Each path is a new rotation, seen through one point. The rows after it are directions, each followed by how far the rotation turns it, in deg/step (0 if it stays put).
Each turn is a multiple of 5 degrees from 10 to 175, or 0.
Each row of a path follows its step; steps can be skipped.
Path 1:
step 0: [-10  -9 -18  -2  24 -11   3 -20   0  18  18 -12   0  -5  -5  -1 -22   7
  12 -10  -7 -11   9 -12 -26  -4  17  -9  -8 -17   4 -13]
step 1: [-14  15 -21 -12  -1  11   9   0  -6  21  -8   8  -5 -12  -6 -16  -3  17
  19   0  -6  -7  -4  -2 -18  24  14 -19 -10  20  18  -1]
step 2: [-13 -10 -10 -24  21   7   7 -18 -19 -10   9 -25   8  -2  -1   9  -8  10
   6   2   7 -10  -7 -19  -2  16  11 -19 -26   5 -12  -7]
step 3: [-13   4 -25   5  16 -10  -2 -11  -2  17 -12   9   6 -11   1   5  11   8
  40  12   5 -13 -10 -12  -9   4  -5 -24 -12  -6  -2   7]
step 5: [ -3  -4 -24  -9  31   7  -3   5   8  11   1 -17   0  -5  -3  22   0 -16
  17  -7  16 -16  -6 -20  -6 -18 -11  -5 -11  15   3  16]
step 6: [ 10   3 -30  -1  -2   4  -9  -4 -15  30   1  11  13 -12   2  27  12   0
  10 -18 -13  13  14  -8 -13  -6   4  -3 -20   3  -2  -4]
step 7: [-23   5 -19 -13  26   9  16   0  -8  30  14  -6  -6   5 -13   4  -6 -20
 -10 -16  -1   1  -1 -12 -26   7  -5  10  -3   6  -4   5]
step 8: [ -8  10 -23   1 -10   8   5  12  -8  19   3  -7  -4  -9   8  11  -2   5
   9  -1  20 -12  24  -7 -11  13  -1   4 -42  17   2   0]
step 9: [-20  13 -15  10   9 -13  21  -9 -18   1  26   8   0   4   0  16   0   5
   1  -5 -12   9  -7 -25 -18  10  -1  -3 -23  -7 -18  -2]
Directions:
[  3   4  -8  -2 -11   6  -8   5  -4   4  -6   1   2  -5   5   3   4   7
  -2   5  -1  -2   9   8   6   5   2  -2   0   3  -1  -2]  160
[  2   5   8  -3 -10   3   6  -2  -3  -1   0  10   1  -3  -2   4   3   1
   0  -3  -6  12  -6  -3  -1   1   0  -6  -5   4   6   1]  145
[  7  -1   1   2   3   0  -1   2 -10  -3  -6  -6   3   2  -7  -6  -5   7
   4   7   0   5  -2   2  -5  -2  -7  -9   1   2  -5   6]  40
Path 2:
step 0: [ 26   6  14  12   8   3  25  -4  10 -17   7   6 -16  -5  20  -7 -11  -4
   4  -4 -12  -7   9   2  22 -32  -1   7  12   4 -12   0]
step 1: [ 26  11   3 -20  14  -1  13  -2   0   3 -14   7  -7 -12   5   7  -2  -4
 -11   1 -19 -15 -23  15  13   3   0  -5  -5 -21 -20 -20]
step 3: [ 12   4  12 -17  10   4   4 -26   6  -7   4   7  -6  12  14  24 -30  15
  -6  23  -6  10  -6 -17  -3  -4   1  -3  -8 -12 -14 -11]
step 4: [  6  13  -1 -14  17 -17   4   5  20  -3  25   4  -1   0  17  12   1  -7
 -22  -4  -3   8  -6  -7  -5  -7  11  17 -17  -9  18 -26]
step 5: [  1 -15   7  29  13  -4  22   1  16  -4  11   4 -17  -5  17 -10 -13   5
 -25  15 -11  -6  -1 -20   3  -9  18   1  -7   0 -11  -5]
step 6: [  7   3   9  -4  11 -13   1 -12   4  -8   5   3 -10 -10  10   3 -10 -17
 -18  -1 -30 -14  -3  10  14 -23  -5  -3  28   0  -3 -28]
step 7: [ 17   4  -7  -3  10  -9   8  23  -5   7  -9  15 -15 -13  22  -1   2  20
 -22  12   3 -29 -11   2   5   4  -7  17   4  -1 -11 -19]
step 8: [ 26  -9  21 -12  11   3  11  -8  -8 -12 -10  -1  -5   4  34   5  -8   2
   8   0  -5  -1   9 -23  -4 -15 -13  21  17  -9 -11  -3]
step 9: [  3  20  16 -26  -2   2  -4  -7   2  14   6  17  -5 -13  19  14 -12 -11
  -8   6 -10  -5 -13 -17   4   9  -3   9 -19 -28  -7 -15]
Directions:
[ -2  -9   4  -3   4   6   3  -7   2   5   2  -2   2  -2  -2  -8   7 -11
  -2  -3  -8  -6  -5  -7  -6   6   0   2  -2  -1  -3   4]  100
[  2  -5 -12   1  -2   1   3  10  -3   3  10   3   6   1   6  -5   6   0
  -2   1   6   1   0   0   4   7   5   4   0   0  -5  -4]  135
[-8 -4 -1  9  9 -2 -9 -1  7 -2 12 -6  5  0  1  5 -1  2 -1  1 -1  2 -3 -4
  3 -2 -1 -5 -7  1  5 -2]  55
[ 1 -6 -6 -3  9 -3 -5  1  0  7 -5 -1  3  3 -2 -1  2 10 -3 -3 -4 -8 -1  6
  0 -3 -5 -8 10 -1 -7  1]  70
Path 3:
step 0: [-14   2  -2  -2   7  13 -19 -17 -31 -26  -3   3  13  12   2  -4  -2   3
   3 -10  28  -3  -6 -27 -13 -14  23  -5  19  -3   1  -2]
step 1: [ 11  -3   0   2  -3  29 -13  18 -25   8   4  -4   6 -13  -9   9   2  25
  16 -10   0  -2  -8 -15 -15  -2  18 -20  -8  24   2 -20]
step 2: [ 22   3   9  11   4  21  -9   3 -12  -3  24 -11  -1  -6  -3  33  -5  -5
 -11  -7  19   8   7 -20  29  21  -6 -17  -1   4  -2  -6]
step 3: [ -6  15   9 -24  10  19  -5   2   7 -21  31  -2 -19  -2  -1   2 -11 -18
   0  -3   9  -5  -7 -17   6   4  27   5 -26  -5  14  -1]
step 4: [ -4   4  -7 -21  11   5 -10  -2   2  -4   6  -8  -5  19   7  16   9   7
   0   7  15  20  -9 -29 -27  -2   4  -4   7  11  42   9]
step 5: [ 13 -23   7 -20  -6   9   3 -11 -27  -7  -3   1  17 -12  -1  16 -19   7
   4 -21  10  -2   3  -3   0 -16  10 -17   5  15  31  14]
step 6: [ 20   1   5   5   5  29   8  10  -1 -11  -6 -13  24   6  -5  25  -7   6
 -10  -9  12 -30  -3 -26 -10  -8   8  -9 -12 -12  -5   0]
step 7: [  2  18   1   3  10   7 -14  -1 -22 -38  21   2  -3 -23  -1   5   2   1
  -9  15  13  -7 -16 -23  -8  -1   3 -23   4 -10  -3 -13]
step 8: [  0  -6 -14  -6  15  23 -18  12 -10  -1  31   0  -5  -9  11   5   0  13
  21   1   8   0  -8 -26   7 -10  -1  18  -5  29  12 -10]
Directions:
[-5  3  2  1 -2 -8 -1  1 -7 -2 -2 12  4  7  7 -3  3  1  1  3  0  3 -8 -6
  0 -2  1  4 -3 11  5 -6]  95
[-9  3 -7 -6  5  2 -6 -2 -2  5  7 -1  0  1  3 -7  3  2  5 -1  4  1  5  2
 -5 -5  2  8 11  0  5  6]  85
[  7  -3   2 -13   4   4  -3   5  -4  -2   2  -6   4   7   1   0  -2  -4
   6   7   6  -4  -1  -2   4  -1   0  -7   3  -1   3 -10]  0
[ -1  -2   2   2   2   2  -3   4   3   4  -2  -7   1   2   9   0   7   0
   3   3   2  -6   2   4  -7  -3  10   2 -15   3  -4   3]  140
